In the data rows, the value 128 means zero.
Here is a table of points, one per row:
[132 120  73 100 122 107 137 153 113  84 101 151 133 166 126 186  70 123
 104 158 152 174 118 132 127 157 133 120 123 124 110  66  87 155 162 118
 126 110 136  72 124 156  74 168 177 125 137 149]
[152  76 182 110 106 141 161 152 109 109 128  88 188 171 118 103 163 204
 135 130 170 153 153  86 117 114 163 140 160 161 181 141  82 192  77 114
 139 135 167 163 126 157 146 147 162 137  52 132]
[123  59 208 165 174  83 130  97 189  88 182  93 143  92 134 156  47  68
  78  96 153 115 128 172 126 108 154 151 129 175 115 152 155 127 158  95
  90 126 123 179 112 168  95 117  95  95 125 173]
[117 168 147 138 153  93 186 119 100 149 153 135 135 108 134 123 132 120
  86 171  92 117 156  88 136  46 124 135 156 140 154 141  96 128  95 142
 123  97  97  85 138 127  74 146 106 166 105 111]
[ 95  90 123 129 116 189  78 102 137 170 110 151 179 122 107 143  87 157
 151 150 203 132 148  77  90  83 122 154 132  82  83 137 151  47 107 174
 167  93 110 137  92  79  81  96 134 150 123 160]
[122  57 132 134 106  93  54 150  89  98 135  91 131 107 153 105 178 159
 146 114 155 143  95 127 109  89 162 126  97 102 200 117 156  67 138  67
 165 101 131 142 179 141  81 170 125 105 178  40]
[177  91  99  92  79  97 172 171 106  74 216 144 148 126 105 118 100 142
 141 168 166 142 121 118 150 123  72 117 141 154 122 124 149 157 163 124
 181  96 154 132 166  59 148 140 122 106 198 159]
[134 118 124 131 119 121 139 128  92 119 139 125 124 113 169 155 146  64
 153  97 155  98 150  72 100 141 102 108 122 137 132 139 100 161 207 159
 151 102 157  98  85 160 122 122 143 105  85  60]
[191 146 195 159  77 151 139 137 194 166 133  93  69  84 148 176  90 191
  91  80 129 139  98 139 164 100 185  84 101 106 177  99 106 153 163 142
 155 112  84 132  73  79 154 129 182 161 185 115]
[113 181 186 157  79 103 109  95 120 120  89 187 143 133 123 171  82 120
 142 125 136  86  80  70 173  87  64  95 149 112 103 113 130 143  80 103
 110 203 207 129 156 143 144 149 140  91 164  99]
[ 90  41 146 132 181 128 173  76  94 151 104 117  96  90 103 177 139 194
 140 153 143 134  76  93 146 184  97  98  71  95  81 140 173 152  96 134
 116 143 135 114 143 113 173  89 100 149 128 134]
[120  78 115 145 105  98  62 132 164 111 108  93 141 140 147 128 144 153
 109 104  79  73 148 183  76 143  84 146 144  82 100 129  56 180 107 144
 165 197 101 116  99  74 125 144 100 164 151 131]
[105 162 136 172  95 181 183 134 129 105 119  59 146 146 112 101 128 103
 125 149 102  95 101 123  96 137 158  99 124 110 122 102 129 122 184 125
 121  93 173 108 153 128 111 112  63 136 103 126]
[131 124 174  87 121 165  83 144 133  50 166 172  93 165 133 112 131 150
 124 206  70 163 169  89 113 112 153 127 136 158 125  92 144  80 139 168
 118 156 140 177  81 169 181 114  87 192 126  78]
[115  99  96 150 149 150 104 140 157 118 122 171 121 151 199 124 144 121
 111 142  95 123 155 157 112  80 151 110 128  80 113 145 127 165  84  73
 136 109  92 102 125  92 210 151 114  64  94 155]
[ 94 123  88 166 174 149 193 120 167  61 131 186 106 145 178 130 161 135
 131  74 184 109 113 170 123 114 121 145 163 154 142 155  85  63 120 156
 132 148 106 144 193 163 154  81 203 169 155 145]
[172 132  87 112 120 150 171 163 166 181 153 116  56 118 182 112 102 137
 110 111 116 118 128  94  52 172  80 170 178 107 135  81 215 149  94 101
  97 184 104 145 141 135 117 146 132 124 102 110]
[151 182 141 113 150 103 161 110 137 164  96 138 148 161 164  96 113 198
 133 118 145 111 156 163  98 140  89 138 128 168 126  65  99  67 153 114
 111 114 106 103 134 133 191  97  69  80 151 117]
[ 95 141 153 149 139 111 163 136 112 139  93 163 109  90 105  98  52 132
 145 122  76 144 132 115 147 206 134 169  84 139 104 155  92 153 100 126
 154 107 139 177 150 111 143 176 179 114 107  82]
[190 117  88 131 112  75 107 143 131 195  93 125 144 168 145 148  64 114
 115 150  99 146 144 133  96 177 140  80 146 161 194 183 137  49 137 108
 131 185 134 102 136 103 175  72 124 143  88 131]
[196 136 151 116 176 107 114 149 125 129 101 163 190  73  58 126 183 113
 110 155 110  93 100 141  98 139 174 115 107 113  75  96 136 103 165 177
 110 159 115 144 160 126 150 205 183 103 104 130]
[133 130 183 132 152 158 150 145  88 130 149 150 172 166 135 132 145  90
 188 105 137 179 170 116 135 147 159 141 136 115 142 149 143 121  72 162
  44 151  88  85 105  92  88 141  94 132 191 120]
[ 92 184 165 167 103  97  67 139 190 114 140 135 145 121 143 174 181 161
 107 146 141 131 137 171 132 206  65 151 140 125 161 155 169 158 148 132
 120 104 100 140 129 121 109 127 112 108  90 157]
[194 177 155  81 146 178 124 178  85 122 120 157 127 104 117 135 137 107
 117 197 143  98  99 151 159 147 150 155  98 104  83 195  71 154 160  91
 169 185  80 146 152 162  70  73 120  92 140 127]
[102 125 100  94  59 110 115 122 142 152 148 129 153 108 149  91 141  59
 113 127 163 120  69 123 124 148 155  88  60 154 141 101  91 148  60 156
 126 116 106 156 150 165 131 127  75 141 135 128]
[129 131  82 158  82 142  82 119 105 123 135 136 116  44 110 115 157  92
 131 115 140 152  67 126 142 163 141 135 138 188 122 111  82 108  48  89
 130 122 130  92  89 149 138 131 101 122 136 121]
[ 97 147 173 118 118 157  92  95  93 166 147 155 126 123 137  39 142 115
 132 113  98 179  86 161  58  83  93 125 102 138 157 153 128 166 196 122
  74 105 155 118 104 129 117  94 205 172 140 171]
[178 169 151  91 151 130  55 139  99  86 158  48  97 163 120 128  80 115
 162 146 120 105 129 147 148 121  99 111 141 105  92 118 140  93  42 158
 109  41 128 111 141 150 141 112 189 148  82 123]
[117 114 104 132 169 147 124 110 128 130 153 128  45 149  93 132 124 134
 104 110 142  93 183 139 105 163  94 106 131 129 197 118  61  72 105 156
 107 160 153 163 138 148 123 112 131  44 180 190]
[ 85 137 182 104 169 150 169 121 136 158 132 125 161 156 142  98 178  86
 100 149 133 151 145 146 118 158 185 140 148 109 129 127 198 102  82 148
 178 131 197 101  85 105 101 109 175 137 205 129]
[ 81 165 104  79 112 129 172 118 138 138 150  71 157 129  94 185 144  88
 123 106  73 178 155 102 139 100 103 137 128 100 117 146  95 107 140  96
 140 116  98 140 135 144 135 135 156 127 108 100]
[157  92  91 127 104 152 151 134 143 144 143 126 158 130 113 159 112 124
 175 175 121 100 164 154 173 119  86 133 109 190 132 100 133 160 140 115
 153 116 131  85 134 175 107 165 188 145 150 142]
[141  54 180 123  71  93 130 141 150 158  49 184  56 168 117  77 189  74
 145  88 111 128 158 147 181  87 152 125 178  99  80  83 133 122 149 101
 137  99 100 132 156  94 132  82 122 106  80 158]
[ 94  92 100 119 167 165 110 133 102 157 128 127 148 122 101  82  72 143
  97 121 142 127 123 142 232 168 108 128 152  90 118 142 138 110 197 151
 106 145 108 134 124 125 144 178 131 145  98  81]
[143 136  74 154 181 144 139 131 144 134  90  70 150 160 106 140 143  91
 109 142 117 161 111 109 158  81  70 136 116 160 117 134 130 138 127 151
 117 113 116 170 105  92 107 120 132 122 126  71]
[120 149  85 120 100 120 151 149 121 116 113 161  94 159 105 120 127 178
 102  59 122 103 154 192 101  79 146 129 109 145 105 157 212 141  94 142
 142 146 106  97 114 146 152 118 109  79 111 114]
[ 95 158 113 122 139 141 102 131  93 146 144  80 106  94 162 157 144 132
 168 112  90 147 111 129 149 101 162 169 110 166 122 112 117 137 161 160
 139 151 197 102 162  98 129 131  91 117  77 161]
[130 171 128 130 184 135 103 125 153 169 155 161 103 164  77 142 144 108
 155  96 140 162 136 113 117 100 159 139 152 135 142 157  93 170 137 126
 163 103 167 109 141 144 115 165  55 185 128 114]
[114 116  88 119 141 125 141 140  91 166  67  89 104 115 117 162 148 142
 128 134 159 134 139 104 134  96 132 174 147 107 108 184 143 137 164 135
  71  76 139 166 108 146 173 163  87 176 207 166]
[117 190 148 146 146 110 120 114 105  87 116 123 128 118 126 149 134 132
 126  87 138 113 133 153 124 156  92 102 112 142 177 104 202 138 136  74
 165 147  69 171 107 117 114 137 103 164  89 194]
[149 126  70 120 122 119 183 104 162  94 121 144 156  82 134 112 129 155
 174 124  70 115  89 127 155 143 134 112 104  74 136 130 141 114 121 140
  93 115 200 128  93 126  82 102  82 133  87 141]
[ 91 174  58 155 107  79  74  37 144 106 145 115 131 134 134  59 150 151
 143 151 147  94 148  80 142 157 228 111 145 140 104 125 147 170 169 101
  94 163  96 126 138 129 121  82 176 101 154 131]
These points spread out most along one direction. Take the direction at right angles to it along which they spread out most. Go by this last direction. How many in every 100 of the points above lie lower along it than each point below? Answers are rounded to whole numbers. More than half of the points above lie lower than the first one.
[152  76 182 110 106 141 161 152 109 109 128  88 188 171 118 103 163 204
 135 130 170 153 153  86 117 114 163 140 160 161 181 141  82 192  77 114
 139 135 167 163 126 157 146 147 162 137  52 132] 24
[141  54 180 123  71  93 130 141 150 158  49 184  56 168 117  77 189  74
 145  88 111 128 158 147 181  87 152 125 178  99  80  83 133 122 149 101
 137  99 100 132 156  94 132  82 122 106  80 158] 17
[115  99  96 150 149 150 104 140 157 118 122 171 121 151 199 124 144 121
 111 142  95 123 155 157 112  80 151 110 128  80 113 145 127 165  84  73
 136 109  92 102 125  92 210 151 114  64  94 155] 29
[ 92 184 165 167 103  97  67 139 190 114 140 135 145 121 143 174 181 161
 107 146 141 131 137 171 132 206  65 151 140 125 161 155 169 158 148 132
 120 104 100 140 129 121 109 127 112 108  90 157] 74
[130 171 128 130 184 135 103 125 153 169 155 161 103 164  77 142 144 108
 155  96 140 162 136 113 117 100 159 139 152 135 142 157  93 170 137 126
 163 103 167 109 141 144 115 165  55 185 128 114] 12
[ 81 165 104  79 112 129 172 118 138 138 150  71 157 129  94 185 144  88
 123 106  73 178 155 102 139 100 103 137 128 100 117 146  95 107 140  96
 140 116  98 140 135 144 135 135 156 127 108 100] 45
[ 85 137 182 104 169 150 169 121 136 158 132 125 161 156 142  98 178  86
 100 149 133 151 145 146 118 158 185 140 148 109 129 127 198 102  82 148
 178 131 197 101  85 105 101 109 175 137 205 129] 0
[120 149  85 120 100 120 151 149 121 116 113 161  94 159 105 120 127 178
 102  59 122 103 154 192 101  79 146 129 109 145 105 157 212 141  94 142
 142 146 106  97 114 146 152 118 109  79 111 114] 26
[ 94  92 100 119 167 165 110 133 102 157 128 127 148 122 101  82  72 143
  97 121 142 127 123 142 232 168 108 128 152  90 118 142 138 110 197 151
 106 145 108 134 124 125 144 178 131 145  98  81] 76
[113 181 186 157  79 103 109  95 120 120  89 187 143 133 123 171  82 120
 142 125 136  86  80  70 173  87  64  95 149 112 103 113 130 143  80 103
 110 203 207 129 156 143 144 149 140  91 164  99] 90
